a =
[[0.832,0.181,0.645,-0.069,-0.358,0.787,-0.178,0.191],
[3.619,2.529,-0.595,0.583,-1.428,1.928,-0.383,1.170],
[0.500,1.744,-2.814,0.767,-0.139,-0.938,0.246,0.399],
[3.288,1.292,1.240,-0.683,-2.858,2.476,-1.080,-0.290],
[-7.535,-6.228,3.157,-1.571,3.182,-3.158,0.676,-2.406],
[-3.096,-1.008,-1.826,-0.205,0.688,-2.702,0.377,-1.257],
[-0.549,-0.618,0.256,-1.318,-2.149,-0.314,-0.793,-2.051],
[4.922,3.696,-1.306,0.952,-1.864,2.405,-0.443,1.687],
[2.804,1.987,-0.436,0.775,-0.452,1.531,-0.068,1.420],
[3.624,2.677,-0.994,0.222,-2.341,1.718,-0.665,0.482],
[0.425,1.394,-2.308,0.265,-0.848,-0.789,-0.057,-0.241],
[4.878,3.904,-2.304,-0.987,-6.172,1.766,-1.862,-1.659],
[0.375,0.103,-0.098,-1.338,-2.948,0.072,-1.024,-2.079]]
Indices start at 0.
Find the entry just left of 0.399.
0.246
Find the entry just right of 0.688.
-2.702
Find the entry in the top-right corner.
0.191
The entry in row 2 and column 0 -> 0.500
Find the entry just left of 0.191.
-0.178
Find the entry in the bottom-left corner.
0.375
Find the entry directly above -0.436.
-1.306
The entry just right of -0.436 -> 0.775
The largest entry -> 4.922
The entry just right of -2.702 -> 0.377
Find the entry at row 2, column 1.
1.744
The entry at row 0, column 0: 0.832
The entry directly below -1.306 -> -0.436
The entry directly below 0.191 -> 1.170
Find the entry at row 1, column 2.
-0.595
Find the entry in row 1 and column 0.
3.619
Find the entry directly below -0.848.
-6.172
Find the entry just right of -2.341.
1.718
Find the entry directly above the largest entry.
-0.549
The entry at row 0, column 1: 0.181
Find the entry in row 0 and column 2.
0.645
Find the entry directly below the largest entry.
2.804
Find the entry directly above -0.665.
-0.068
Find the entry just right of 0.377.
-1.257
Find the smallest entry.
-7.535
The entry directly below -1.659 is -2.079
Find the entry directly above -0.549.
-3.096
Find the entry at row 2, column 2.
-2.814
Find the entry just left of -2.051.
-0.793

Questions about the matrix below.
1) Give the entry just left of the largest entry.
2) Give the entry just left of 18.732.
[[ 142.239  -28.847  -73.844 -168.457  -40.134   99.621   75.579   89.351
    74.031  145.942]
 [  30.292   12.726   43.660   68.468  150.309  -29.219  -23.121  105.177
  -126.638   93.022]
 [ 103.531   98.392   49.297  -12.617  107.334   42.983  -63.129  169.266
    67.210 -150.724]
 [ 108.090  -19.445  156.767   17.029  106.270  -82.355  -42.585   72.351
     3.333    3.951]
 [ -41.280   41.140  198.067   32.882   48.618   96.948   63.571   72.248
    74.587   64.549]
 [   6.242  117.174 -110.896   41.551  133.258   90.015 -119.942 -140.686
   229.395  138.196]
 [ -68.072  103.125  136.257   65.832    9.054   59.444  179.316   32.162
    47.724   -5.784]
 [ -31.238  127.355   20.444   87.532   -8.225    9.445  213.380   -5.393
    18.732  -47.903]
 [  -2.057  117.052  -82.323   43.517  124.218   91.893  -88.730  -96.061
   193.096  111.615]
 [ -18.761   44.537  -27.761   87.588  165.530   44.091  -11.470  141.602
  -173.718  131.775]]
1) -140.686
2) -5.393

Questions about the row below.
1) Which number is the minimum?
2) Which number is the entry just left of -3.387?
3) Which number is the entry just right of -3.821?
[-3.195,-2.691,-3.387,7.257,-3.821,3.326,3.769]
1) -3.821
2) -2.691
3) 3.326

m =
[[67 79 61 43 56 45 68  6 44 68 71 58 59 81]
 [31 69 61 41 70 49 65 60 61 68 29 35 72 84]]
The bottom entry of the column that holds the largest entry -> 84
The entry directly above the largest entry is 81
The third entry, reading row by row: 61
The bottom-left entry -> 31
The entry just left of 65 is 49
The entry just right of 6: 44
What is the entry directly below 71?
A: 29
The entry just left of 59: 58
What is the entry directly above 69?
A: 79

data =
1.071,0.745,-0.262,-2.357,-0.690,0.951,0.129
-3.087,-3.177,1.479,4.622,0.994,0.951,-2.284
4.894,1.299,-3.125,-5.010,-0.343,0.951,5.124
-0.313,1.796,-0.942,-0.579,-0.378,0.951,-0.551
-6.138,-1.934,2.749,5.243,0.044,0.951,-6.705
0.407,-2.477,0.096,1.771,1.065,0.951,1.372
0.486,-7.597,0.441,5.497,2.964,0.951,3.306
4.309,-3.283,-1.531,2.045,2.837,0.951,7.684
-0.849,-3.973,0.069,4.190,1.754,0.951,0.884
-1.798,-2.728,1.225,4.121,1.253,0.951,-0.765
2.259,5.252,-0.687,-5.720,-1.882,0.951,0.296
4.547,3.598,-2.332,-6.679,-1.380,0.951,3.743
The bottom entry of the column that holds the smallest entry -> 3.598
The second smallest entry: -6.705
What is the top-right entry?
Answer: 0.129
The entry just left of -2.284 is 0.951
The entry just right of -1.934 is 2.749
The entry directly above 4.547: 2.259
What is the top entry of the column that holds the smallest entry?
Answer: 0.745
What is the third entry on the main diagonal?
Answer: -3.125
What is the second entry on the main diagonal?
Answer: -3.177
The largest entry in the last column -> 7.684
The entry just left of 0.884: 0.951
What is the first entry on the main diagonal?
Answer: 1.071
The second largest entry is 5.497
The entry directly below 2.749 -> 0.096
The minimum is -7.597
What is the entry just left of the largest entry?
Answer: 0.951
The entry directly below the smallest entry -> -3.283
The entry just right of the smallest entry -> 0.441
The largest entry in the last row is 4.547
The entry directly above the largest entry: 3.306
What is the entry just left of -3.125?
Answer: 1.299
What is the entry directly above -0.765?
Answer: 0.884
What is the smallest entry in the first column?
Answer: -6.138
What is the entry directly above 1.754?
Answer: 2.837
What is the last entry, reading row by row?
Answer: 3.743
What is the 3rd largest entry?
Answer: 5.252
The third smallest entry -> -6.679
What is the entry directly below -3.125?
Answer: -0.942
The first entry of the largest entry's row: 4.309
What is the entry just right of 1.479?
Answer: 4.622

[[-24   9 -32 -28  -4   1   1]
 [-23  14   6   5  -2  26 -30]
 [  8 -12 -14 -19 -13 -31  15]
 [ 14 -22  -9 -13  -2 -10  -4]
 [  3 -15 -11  -9 -12 -18   0]
 [ 10 -13  -9  -9   2  -5  -6]
 [-12   5  10  12   1   2 -10]
 [-11   0  -5  -5   2  -6 -10]
 [  5  -8 -18 -22 -21 -24  19]
 [-40  25 -25  -7 -20   7   1]]
Rows and columns are numbered from 0.
The largest entry is 26
Find the entry directly above 3.
Answer: 14
Find the entry in the top-right corner.
Answer: 1
The entry in row 0 and column 1 is 9
The entry at row 0, column 0 is -24
The entry just left of -7 is -25
Find the entry just right of -15.
Answer: -11
The entry in row 0 and column 2 -> -32
The bottom entry of the column that holds the smallest entry: -40
The entry in row 2 and column 0 -> 8
Find the entry in the bottom-right corner.
Answer: 1
Find the entry at row 2, column 1.
Answer: -12
The entry in row 1 and column 0: -23
The entry at row 1, column 1 is 14
Find the entry directly below -28.
Answer: 5
Find the entry directly above -20.
Answer: -21
Find the entry just right of the smallest entry.
Answer: 25
The entry just right of the largest entry: -30
Find the entry directly below the largest entry.
Answer: -31
The entry in row 1 and column 2: 6
The entry directly below -21: -20
The entry at row 2, column 2 is -14
